0: [188 136  94 131 151 175 118  73 141 175 149 129  77 111 177 127  75 154
 156 117 161 110  79 128 171 146 117 103  90 116  74 127]
1: [122 151 113 113 135 107 119 105 132  89 123 139 102 141 154 119 136 131
 157 124 125 139 121 131 142 118 160 143 105 134 114 121]
2: [ 79 118 196  97 133 101 105 150 161 159 120 152 169 136  50 177 121  73
 163 120 129 126 169 188 104 108 120 138 197 119 178 137]
3: [131 168  72 131 140 149 130  98 162  91 136 163  98  86 120 127 110 128
 187 111 127 163 123 116 127 137 140 151 106 151  87 153]
4: [102 136 159 142 141 200 115  92 116  64  77 101  33  91 169 129 118 214
 178  83 120 188 145 135  95 156  56 133  59 101 100 150]
5: [105 143 142 133 143 195 120 100 138  61  74 117  34  80 188 125 128 198
 187  85 135 189 151 112 108 166  59 121  62  97  90 149]
6: [194 140  91 128 145 176 116  78 135 173 140 114  63 116 181 130  79 153
 149 121 166 102  92 122 166 145 116  97  89 121  78 140]
7: [155 131 116 127 121  89  76 148 106 129 120 124 157 155 100 130 155  90
  42 173 150  95 100 152 119  85 179 137 154 121 159 149]
8: [146 144 111  82  97 176 113 111 102  73 208 164  57 116 143 131 116 102
 109 151 129  96  65 150 182 129 168 130  83 136  99  97]
9: [106 111 136 152 167 153 131  87 168 108 126 141 117 135 121 136 101 145
 210 100 100 142 179 110  83 142  83 182  83 161 106 170]
10: [141 137 109 121 144 151  86 123 135 186  96 133 123  99 102 160  72 100
 125 118 176  96 120 161 129 126 112 119 158 112 144 171]
11: [155 118 104 142 104 112 132 162 108 180 124  97 155 154 113 116 109  97
  67 158 147  86 100 114 177  96 147  82 158 109 144  90]
12: [123 110 154 133 127 111 138 216 129 110 126 109 179 195 116 103 180 124
  71 147 122 115 146  67 150 124 139  98 141 102 128  86]
13: [132 135 101 149 126 139 169  96 141 144  95 119 119 102 167 129 105 171
 178  91 132 143 120 118 134 152 104 115 126 129 112 118]
14: [127 125 113 153 126 105 123 157  98  89  68  96 136 116 154 106 191 158
  65 153 119 147 137 114 103 137 108 117 113 112 143 168]
15: [ 96 147 133  67 125 124 204 216 171 101 155 145  89 163 172  83 131 105
 179 123  78 121 159 106 183 132 114 108 103 155  80  47]
16: [101 120 142 139 132 120 139 151 132 144  96 124 159 130 108 132 137 137
 125 120 114 140 138 138 102 145  97 111 157 116 172 150]
17: [169 139  99 113 164 185 118 100 158 157 136 126  79 107 161 116  76 141
 149 108 168  97 123 112 142 138 108 135  86 137  80 156]
18: [163 160  88 117 182  88 134 121 182 117  84 140 131 122 181 100 131 140
 166 127 175 137 156  86 149 122 176 143 107 148  49 122]
19: [100 116 188 127 186 150  95 123 147  90 148 155 155 120  93 167 137 154
 184  88 112 161 185 107  64 153 109 169 136 111 106 148]
20: [151 118 157 138 135 141 112  88 109 127 173 144 168 133 115 140 151 157
 100 124 129 119 110 122 105 148 143 140 145 126 115 129]
21: [105 131 138 122 143 104 170 170 154 157 122 141 185 119 102 153 134 113
 153 114 115 148 156 114  99 134 125 118 187 123 156 123]
22: [ 74  92 217 134 117 137  58 179  81 100 117 111 137 192  62 169 185 114
  76 144 103 100 155 138  69  99  94 149 111  90 164 175]
23: [120 114 124 178  82 140 138 144  88 110  65  71  80 126 143 136 132 151
  93 162 109 155 154 113 128 106  64 131  65 106 155 141]

[125 131 116 106 110  69 127  89 125 124 124 169 152 134 156 100 142 106
 135 146 120 132 140 166 144 104 179 181 133 164 133 121] 1 20 7 3 18
[121 114 150 130 128 104 128 120  87  97 133 133 190 126 129 106 166 156
  94 122 124 141 174 100 117 105 163 182 143 133 137 100] 20 1 16 14 12
[135 142  94 154 138 133 166 101 145 154 100 113 123 102 169 125  99 164
 185  98 130 145 125 108 134 143 106 115 129 126 116 108] 13 1 3 17 0
[113 105 145 158 160 150 139  93 154 116 149 144 124 139 118 124  99 155
 219 106  92 151 171 110  94 130  75 182  87 161 102 147] 9 19 3 13 1
[210 162  61 179 177  51 162 123 182 173  48  95 153 110 249  93 177 184
 125 153 162 166 141  89 125 138 127 104 122 134  77 139] 18 13 14 1 6
[ 87 102 158 173 110 115 136 159 118  99 105  79 148 146  84 161 166 122
 121 156  99 151 155 112  82 105 101 116 135 104 186 132] 16 14 21 22 23
[111 123 185 113 192 153 106 125 144 101 171 158 154 135  88 154 125 138
 184  86 113 143 172 124  79 137 132 161 143 125 103 121] 19 9 20 21 16
[174 137  45 145  95 159 153 128 108 184 156 103 115 107 101 129  87  87
  61 155 161  74  64 111 168 140 159  95 149 129 152 137] 11 10 7 6 0
[165 136  42 131  92 146 169 143 125 185 136 106 123  97 100 126  82  82
  69 143 154  79  81 111 164 143 137  96 157 134 149 135] 11 10 7 6 17
[112 131 119  88 130 125 199 216 172 104 151 135  99 158 163  95 123 120
 183 123  87 128 152  95 178 129 110  93 117 141  89  55] 15 1 12 13 21
[125 174  69 128 143 147 136  75 166  97 133 158 102  87 121 120 103 130
 181  93 134 151 127 118 122 141 152 160 109 155  94 151] 3 1 13 17 9
[177 150 106 120 188 132  95 126 149 191 106 138 144  96 134 118  86 123
 122 101 195  90 123 130 136 142 145 121 159 110  97 163] 10 17 0 6 18
[125 156 102 103 163 140 102 112 156 202 102 156 123 106  88 138  76  90
 148  88 165  90 125 182 119 149 116 122 156 116 136 178] 10 16 17 2 21
[ 98 111 165 168 115 137 129 166 139  78 117  85  83 177 118 154 173 128
 131 166  84 133 137 106 105 133  60 124  63 116 140 152] 23 14 16 22 1
[157  89 165 176 132 177 128 135 110 164 181  99 141 141  99 158 145 163
  70 135 122 103  93 106 104 162  84  99 127  93 128 135] 20 16 11 12 14
[147 103 184 162 142 186  41  67  74 132 166 114 170 110  54 196 131 150
  78 117 152 108  92 160  67 141 128 136 157  87 153 174] 20 10 22 16 7
[126 124 117 160 119 111 114 148  86  91  70 114 142 108 138 105 180 163
  62 151 112 149 126 118 102 136 111 130 112 111 140 179] 14 23 16 20 1
[132 125 113 102 104  79 134 102 122 112 129 173 145 135 161  98 140 101
 133 146 119 129 140 152 160 103 177 169 139 160 125 113] 1 20 7 18 3
[120  95 147 164 154 158 146  99 160 107 157 133 122 137 127 126 105 154
 218 115  90 150 171 108  95 129  66 179  74 163 105 142] 9 19 3 13 1
[140 126  82 100  79 109 162 148 103 167 154 136 102 131 181  93 104  96
  80 164 129 102  89 138 188 141 141  80 147 146 157  81] 11 8 1 7 13
[158 142 123  79  96 183 113 119  93  72 224 179  62 118 132 122 120  85
 107 154 136  95  42 172 193 111 188 129  97 150  88  93] 8 1 0 20 6
[119 133 133  87 131 122 205 234 171 106 154 138  95 153 168  90 136 111
 168 130  87 130 152  89 177 130  99 101 105 144  84  48] 15 12 1 13 21
[197 174  23  83 178  51 135 121 182 199  78 173 134  93 190  64 112  94
 105 123 192 103 133 156 172 135 181 116 154 167 104 157] 18 10 17 1 6
